Named moves, each a turn or a mirror, and the order they were made in; the first pair answered
K203 (before -> after):
[-1 -2  0  6  1  8  5 -2 -3] -> [-2 -1 -3  5 -1  9  4 -1 -6]
[ 7 -2  3  0 -2  5 -1 -5  0] -> [ 6 -1  0 -1 -4  5 -2 -3 -5]
[ -5   0 -13  10   0   6  -5   5   5] -> [-3  0 -9 12  3  8 -3  4 10]
[  2  10  -3   4 -11   1   7  11 -12] -> [ 6  9  9 10 -6  4 14  4  4]
K983 (before -> after):
[ -2   0   0 -11   2 -15  -8  -2   2] -> [  3  -2  13 -10   1  -4   3  -7   9]
[ -9   3 -24  16  -1  -7   2  25 -16] -> [ 3 -2  6 18 -2 22 30 12 -2]
[  2  15   5  -4  -3 -34   9  17 -13] -> [ 11  10  25  -3  -4 -16  27   7  -1]
[  4  15  15   7   8 -16   9  -1   7] -> [  1  17   9   8   8 -21   3   2   4]
K299 (before -> after):
[ 1  4 -4  5  0  0  1  3  0] -> [ 2  4 -5  4  1 -1 -1  2  1]
[  0  -2   3  -9  -3 -10  -5  -6   4] -> [ 1 -2  2 -9 -9 -6  2 -1 -7]
[ 0 -2 -1  0 -4 -2 -3  4 -4] -> [ 2  0  5  3 -1 -4  2  3  0]
[ 5 -3  7  9  4  0  1 -9 18] -> [ -3  -7 -12  -6  -7   4 -14  -4  -5]

(2 to 4 moves a pair)
[ 6  3 19 -2  2 -8 11 -2  9] -> [  5  -5  18 -12  -6   7   8  -8   4]	K299 then K983 then K299 then K299
[ 7 10 13 18 10 -8 21  9  1] -> [ 6  4 15 15 17 -6 10 -3 20]	K983 then K299 then K203 then K983
[ -6  -8 -14 -25 -13  10  -9  -4 -14] -> [ -8   1 -22 -12  -2 -21 -17   6 -11]	K983 then K299 then K983
[ -1   9  -6  13  -3  -2   9  15 -13] -> [ 3 -1  8  8 -1 20 13 -4  6]	K299 then K299 then K983
[ 5  1 10 10 -5 20 15  2 -2] -> [ 2 -3  8  2 -6 26 10 -2 -2]	K203 then K299 then K203 then K983
[ 7  1 13 -4 -4 -1 14  1 -2] -> [ 2 -3  9 -8  4 -4 -2 -8 13]	K203 then K299 then K299 then K203
[  0 -14  -3  -8   4   2 -20 -18  21] -> [ -4  -5 -20 -10 -10 -11 -16   5 -20]	K203 then K299 then K299 then K203
[10  1 18 -2 -2 10 20 -3 -2] -> [ -1   4  -7  -2  12 -21 -16   0   8]	K983 then K299 then K983 then K299
[ -6  -1  -8  -4  -1  -2 -11   2  -6] -> [ -4   0  -5  -1  -5   1  -1   5 -13]	K203 then K983 then K299
[ -6   3  -5  -8   8 -16 -15   3  16] -> [ -5   9 -10  -5   2 -21  -8  14  -3]	K299 then K299 then K983 then K299
[ -5  -8 -14 -10  -4  -7 -13   2  -5] -> [ 4 -6 11  2  5  0  5 -7 17]	K299 then K299 then K299 then K203
[ 1 -5  9 -5  1  7  5 -6 12] -> [ 2 -3 10 -5  0  7  9 -4  8]	K203 then K983 then K299
